The same turns and mirrors carry the whole set onto itself, and each row onto the other rows of its family. Which rows share a family with each named row? Give them in list order.
These 16 rows form 4 families of 4 rows each.
J_580: [ 1.13  0.65  2.41  1.23  1.40 -0.17 -0.29  0.94  1.76  2.41  0.10]
J_670: [-0.05  1.75  1.22  1.17 -1.18 -2.31  0.75 -2.87  2.64  0.08 -0.25]
J_604: [ 0.70 -0.86 -4.36 -1.03 -1.53  1.78 -0.98 -1.10 -0.93 -1.79  0.62]
J_475: [ 2.68  0.41  2.42  0.36  1.19  0.84  0.38 -1.61  2.13  2.74  0.55]
J_38: [ 2.32 -0.41  1.61 -0.24  0.95  0.37 -1.97 -1.51  2.37  2.44 -0.09]
J_173: [ 0.81  2.55  1.23  1.80  1.19 -1.61  1.32 -0.60  2.48  1.03  0.58]
J_325: [ 2.42  0.01  0.35 -2.31  0.99  0.88 -1.65  0.02 -2.30 -3.50  1.11]
J_304: [-0.23  0.93 -3.41 -2.52 -2.20  0.30 -1.30  0.32 -1.56 -1.81  0.06]
J_29: [ 1.94 -0.19 -3.83 -0.68 -2.44  1.24 -0.37 -0.97 -1.25 -1.96  1.67]
J_482: [ 0.99  1.25 -3.15 -2.71 -2.49  0.76  0.99  0.63 -0.44 -2.00 -0.31]
J_27: [ 0.23 -1.47 -1.81 -0.23 -0.44  1.02 -2.04 -1.39 -2.31 -3.64  1.54]
J_505: [ 0.32  2.75  2.04  1.51  1.21 -0.56  1.19 -1.04  2.87  0.29  1.55]
J_87: [ 0.01  1.54  2.25  0.93 -0.35 -0.96  2.13 -2.25  1.91  1.11  0.53]
J_711: [ 1.66  0.49 -1.72 -1.83  0.34  0.33 -3.06 -0.81 -2.69 -2.77  1.24]
J_578: [0.58 1.16 2.16 0.35 1.11 0.97 0.37 0.54 3.24 2.16 1.11]
J_211: [ 1.40 -1.60 -1.06 -1.03 -1.67  1.09 -1.99 -0.41 -2.80 -2.46  2.32]

Which other rows belong to the same family as J_670? J_38, J_325, J_482
Which other rows belong to the same family as J_604? J_27, J_505, J_578
Which other rows belong to the same family as J_711? J_475, J_304, J_87
Which other rows belong to the same family as J_211? J_580, J_173, J_29

The same turns and mirrors carry the whole set onto itself, and each row onto the other rows of its family. Which rows share a family with each named row? Give them in list order.
These 28 rows form 7 families of 4 rows each.
J_785: [ 2.08  0.85 -1.33 -0.47  0.85 -2.47  0.24 -2.25 -0.90  1.87  0.49  4.78
 -1.00  0.59 -0.66  0.26 -1.55  0.20  2.33 -0.33  1.38  1.60  3.86 -0.81
 -2.31  3.41  1.32 -0.42  1.23 -0.29  2.42  1.20  1.38 -0.12]
J_719: [-0.76 -1.74  0.53 -3.18  0.42  2.33 -0.69  2.58 -2.91  0.77  0.76 -3.41
 -0.63 -2.40  0.32  0.96 -1.37  2.12 -0.54 -1.74 -4.66  0.73  0.70  0.83
 -2.32  0.45 -1.32 -0.31 -2.18  2.10  2.37 -0.27  2.11  1.14]
J_89: [-1.31 -1.59  0.29 -4.09 -0.84  2.07  0.72  2.36 -1.94 -1.46 -0.11 -3.59
 -1.73 -0.98 -1.25  0.04 -0.29  2.60 -0.93 -0.77 -1.58  0.16  0.71  0.47
  0.60 -0.02 -1.31 -1.19 -1.72  1.85  3.51 -0.70  1.89  1.60]
J_925: [ 3.03  2.06 -1.49 -1.40  1.05 -3.37 -0.30 -0.83 -0.31  2.32  2.27  2.89
 -1.59  0.42 -1.19 -0.47 -2.54 -1.26  2.16 -0.47  0.42 -0.31  2.24 -0.31
 -1.38  3.05  2.59  0.13  0.17 -2.06  1.10  0.47  1.55  0.31]
J_868: [ 1.18  3.66  1.23  1.36  0.72 -2.32  0.08  2.43  0.07  0.92  2.86  2.53
 -0.38 -0.10  2.80 -0.84 -4.40  1.39 -0.22 -0.50 -1.39 -0.15  0.16  2.26
 -1.52  1.28 -0.48 -0.12  2.65 -0.95 -0.80  2.36 -0.15  1.92]
J_657: [ 0.94  2.05 -3.26 -0.63  0.04 -2.00  0.04 -1.68 -1.13  1.06  2.08  4.26
 -1.48  0.15  1.95  0.02 -0.72  0.20  1.06  2.71  2.20  1.08  2.90 -0.18
 -1.75  3.95  1.86 -0.31  0.78 -0.59  3.09  1.35  1.30 -0.54]
J_489: [-1.80  0.71  0.08 -3.00 -4.14 -2.31  2.30 -2.52 -3.74 -0.55 -0.32 -4.91
  0.73 -1.18 -1.21  0.83 -1.88  1.56  1.54 -0.44 -1.50  2.72 -1.47  1.07
 -1.85  1.30  0.63  1.06 -1.13  0.54  2.45  1.52  2.81  1.07]
J_853: [ 2.42  1.68 -2.31  1.37  0.42 -3.70  0.37 -1.14 -0.78  1.72  2.95  4.07
 -0.30 -0.41  1.51 -0.03 -2.34 -0.30  1.41  0.35 -1.29  0.78  2.11 -0.81
 -2.69  3.98  1.59  0.58  0.73 -1.65  2.20  0.72 -0.01 -0.56]
J_191: [-0.02 -2.62  1.42 -4.00  0.19  0.77 -0.42  3.39 -3.10 -0.23 -0.10 -3.58
 -0.51 -2.31  1.67  1.45 -1.09  1.63 -0.84 -1.53 -4.64 -0.05  0.23 -0.29
 -1.19  1.13 -1.43  1.18 -1.03  1.57  3.17  1.46  1.94  1.04]
J_71: [-0.80 -2.34  1.21 -3.53 -1.02  1.60  1.73  4.38 -2.84 -1.70  1.56 -2.68
 -2.18 -1.87 -0.17 -0.30 -2.06  0.87 -1.52  0.62 -2.65  1.26  0.20  0.61
 -0.51  1.23 -0.39 -0.72 -1.83 -0.99  3.36 -1.59  2.30  1.50]
J_307: [ 1.95  3.51  2.05  0.74 -0.39 -0.96 -0.92  2.47 -0.65 -0.53  2.01  3.17
 -0.60 -0.35  2.69 -0.94 -2.73  0.43 -1.25  0.80 -0.41 -0.74  0.18  0.99
 -1.58 -1.03  0.42 -1.97  2.76 -0.43 -0.03  2.54  0.12 -0.81]
J_417: [-2.22 -0.57 -0.29 -3.02 -4.86 -2.64  1.01 -1.21 -3.71 -1.85 -0.20 -3.55
 -0.62 -1.57 -0.87 -0.22 -0.76  3.17  1.06  0.63 -1.63  1.25 -1.04  1.09
 -1.73  0.71  0.24 -0.10 -1.28  2.47  2.86  1.74  3.65  3.51]
J_161: [ 2.31  4.58  0.53  0.73  0.84 -0.84 -0.60  1.40 -0.51  0.67  2.87  3.96
 -0.58  0.25  1.05 -0.87 -2.61  1.80 -0.33 -1.27 -1.08 -1.61  0.92  0.80
 -0.63  0.58  0.60  0.04  1.81  0.45  0.24  3.48 -1.18  0.39]
J_401: [-1.47 -3.05  1.29 -4.33  0.61  0.91 -1.38  3.35 -2.60 -0.68  0.76 -3.75
 -1.57 -2.30  0.66 -0.18 -1.88  2.09 -1.23 -1.50 -2.47 -0.15 -0.46  0.94
 -0.90  1.58 -1.30 -0.98 -0.58  1.29  3.36  0.02  1.78 -0.19]
J_494: [-0.76  0.96 -0.12 -1.77 -3.87 -1.19  0.09 -2.65 -3.66 -2.10 -0.81 -3.68
 -0.35 -0.79 -0.63  0.90 -0.76  1.30  0.54 -0.33 -1.67  0.98 -2.50 -0.48
 -2.49  0.88  0.96  0.72 -1.96  2.07  3.39  1.66  2.49  3.32]
J_621: [ 1.69  3.52 -1.95 -0.03 -0.40 -2.17  0.24 -0.69 -0.26  1.79  0.81  3.66
 -0.07  0.04  1.48  0.26 -0.72 -1.01  2.65  0.90  0.37  2.65  2.48 -0.58
 -1.06  3.37  1.97  0.58  0.25 -1.41  2.72  0.09  1.57 -1.24]
J_255: [ 1.91  4.14  1.15  0.83 -1.21 -1.46  0.07  1.41  0.02  0.77  2.86  4.53
 -0.80 -1.01  2.50 -0.68 -2.63  0.64 -0.20  0.37 -2.53 -0.60  1.44  2.26
 -2.04  0.92 -0.34 -1.13  2.08  0.93 -1.25  3.15  0.05  0.73]
J_777: [ 2.18  1.68 -2.09 -1.00 -0.35 -2.88 -0.74 -0.76 -0.96  1.33  2.33  5.03
 -1.55  0.98  0.59 -0.78 -1.44 -1.12  2.79  0.57 -0.77  0.39  3.22 -0.30
 -1.30  3.50  2.57  0.11  1.22 -0.50  2.02  0.67  1.14 -0.02]
J_816: [-1.75 -1.40 -0.11 -2.95 -0.31  2.54 -0.28  2.55 -2.84 -1.05  2.57 -2.63
 -2.22 -1.61  1.30  0.09 -1.63  1.34 -0.89 -0.85 -4.54  0.67 -1.12  0.98
 -0.87  1.04 -0.84 -0.85 -1.74  1.05  4.55 -1.96  1.09  0.92]
J_503: [ 0.42  3.84 -2.39 -0.54 -0.55 -2.89 -0.61 -1.18 -0.79  1.49  2.12  3.25
 -0.58  0.08  1.99  0.07  0.18  0.02  1.72  1.46  2.18  1.56  3.27  0.75
 -0.05  2.90  0.43 -0.01  1.01 -2.08  2.74  0.80  1.70  0.26]
J_474: [-1.27 -2.00  0.99 -4.41 -1.15  1.09  0.76  2.97 -3.48 -1.40  1.39 -2.57
 -2.11 -2.69 -0.21 -0.47 -0.96  1.95 -0.11 -1.17 -3.90  0.90  0.74  1.11
 -0.79  1.45 -1.58 -1.66 -1.66  1.35  3.18 -1.53  3.03  1.14]
J_584: [ 0.26  2.79  0.97  0.96 -0.02 -0.42  1.56  1.09 -1.11  0.58  2.33  4.34
 -0.29 -0.82  2.03 -0.14 -3.86  2.32 -1.38  0.51 -0.83  0.13  1.32  2.47
 -1.76 -0.06 -0.92 -1.73  3.15 -0.52 -0.60  2.94 -0.42  0.41]
J_46: [-1.06  0.45  1.24 -2.74 -4.34 -1.44  2.12 -0.08 -1.54 -1.98 -1.76 -3.37
 -0.51 -0.43 -0.37  0.37 -0.34  2.69  1.31  0.13 -0.11  1.17 -1.96 -0.26
 -1.55  1.90  0.33  0.84 -1.27  0.50  3.21  2.13  3.32  3.87]
J_122: [ 1.16  4.19  3.46  2.15 -0.95  0.89  0.59  1.65 -1.59 -0.11  2.50  4.39
 -0.06 -0.19  1.13 -0.60 -1.87  0.71 -0.39 -0.06 -0.98  0.11  2.07  0.59
 -2.65  0.61 -0.83 -1.55  2.42  0.49 -0.16  2.13  0.14 -0.68]
J_262: [-2.06 -1.48 -0.35 -1.30 -4.06 -1.65  2.28 -1.30 -2.85 -2.58 -1.18 -4.49
  0.20 -1.18  0.43  1.00 -0.95  1.70  0.06  0.59 -1.82  1.68 -0.52  0.06
 -2.11  1.36 -1.04 -0.42 -0.67 -0.14  3.05 -0.11  3.07  3.18]
J_118: [-1.91 -0.51 -1.39 -2.99 -2.55 -2.36  1.65 -3.55 -3.62 -1.55  0.81 -4.09
 -0.58  0.39 -0.07  0.41 -1.99  2.51  1.46 -0.24 -2.38  0.96 -2.46 -0.06
 -1.26  0.81  0.58 -0.69 -0.01  1.23  3.30  1.69  2.60  2.29]
J_396: [-0.81 -0.81 -0.85 -3.69 -3.49 -2.50  3.20 -1.67 -3.18 -0.19  1.01 -4.27
 -0.18  0.47 -0.70  0.53 -1.86  1.65  2.09  0.22 -2.46  1.11 -2.55  0.23
 -0.79  0.49  0.57  0.86 -1.28  1.40  3.76  2.11  1.66  0.79]
J_945: [ 1.77  2.89  3.31  2.32 -0.75 -1.53 -0.67  1.99 -0.79  0.07  2.86  2.81
 -0.48 -0.86  0.77 -1.16 -2.11  0.05 -0.61  0.62  0.47  0.13  2.21  0.22
 -1.38 -0.62 -1.42 -2.59  2.06 -0.36 -0.13  1.69  0.20 -0.43]

Which other rows belong to the same family as J_868? J_925, J_71, J_46
Which other rows belong to the same family as J_396? J_191, J_503, J_945
Which other rows belong to the same family as J_262? J_89, J_853, J_161
Which other rows belong to the same family as J_584? J_785, J_494, J_816

The same turns and mirrors carry the whole set onto itself, and each row onto the other rows of its family. Which rows share a family with each named row? Give them in list order.
These 15 rows form 3 families of 5 rows each.
J_250: [ 4.02 -0.35  0.19 -0.75 -0.88  0.75 -4.12  0.50 -2.61  2.68  1.34 -0.53
 -0.29  2.83  0.36  1.21 -3.56  1.21]
J_492: [ 2.78  0.68 -0.41 -4.68 -0.77  3.36 -1.64 -2.73 -1.32 -1.61  2.88  1.67
  1.64 -0.43  2.25 -2.22 -2.50  1.38]
J_198: [-0.82  2.80 -1.36  1.12 -3.86 -0.94 -1.01 -0.99 -0.76  0.92  2.04  0.18
  0.14  1.88  0.03 -3.18 -1.23 -0.95]
J_290: [ 1.03 -0.12 -0.67  1.20  3.58  1.13  0.62 -1.79 -0.86 -0.18  3.32  1.69
 -1.96  3.31  3.07  1.26 -2.53  0.57]
J_59: [ 0.46  1.60 -0.57  0.57  2.87  0.71  1.35 -1.27 -0.71  0.06  1.58  2.20
 -2.02  3.18  4.04  0.34 -2.76 -0.40]
J_285: [-0.01  2.35  0.81 -1.04 -1.67  4.83  1.80  0.67  0.26 -0.59  1.21 -1.25
  2.82  4.82  2.67 -0.30 -3.55  2.70]
J_358: [ 3.61  0.42  0.99 -1.24 -1.51  0.84 -3.81  0.45 -2.61  2.96 -0.02 -1.12
  0.56  2.76 -0.21  0.95 -3.14  1.17]
J_214: [ 2.65  1.10 -0.62 -4.80 -0.69  2.82 -1.15 -2.77 -2.08 -0.58  3.73  2.60
 -0.05 -0.31  2.33 -1.97 -1.30  1.76]
J_271: [-0.47  2.34  0.45 -0.85 -1.03  5.07  1.33  0.57 -0.60 -0.48  0.76 -1.79
  2.31  4.79  1.84  0.88 -2.55  2.69]
J_873: [ 0.82  2.15  0.49 -0.83 -0.87  4.58  0.34  0.54  1.11 -0.85 -0.02 -1.82
  2.97  4.05  2.54  0.71 -4.19  2.47]
J_152: [-0.93  2.05 -1.38  0.91 -3.98  0.90 -0.24 -0.38 -2.07  0.25  3.17 -0.03
  0.84  2.37 -1.10 -3.13 -0.58 -0.57]
J_990: [ 2.72 -1.22  0.27  0.09 -1.05  0.57 -3.64  0.04 -2.14  2.36  2.00 -1.63
  0.33  2.82 -0.81  1.17 -4.02  1.22]
J_532: [ 0.81  0.80 -0.24  1.40  3.12  0.45  0.92 -2.03 -0.95  0.97  2.43  1.44
 -2.17  2.98  2.48  0.59 -2.81  0.50]
J_25: [-2.17  2.79 -2.05  0.94 -3.76  0.16 -0.41 -0.37 -0.65  0.54  2.41 -0.18
  0.06  2.47  0.22 -2.55 -0.58 -1.35]
J_478: [ 2.07  0.72 -1.16 -4.00 -0.85  2.70 -1.11 -2.50 -0.17 -1.53  3.96  2.10
  1.80  0.00  2.21 -3.32 -2.78  1.57]

Which other rows belong to the same family as J_59? J_214, J_873, J_152, J_990
Which other rows belong to the same family as J_25? J_250, J_492, J_285, J_532

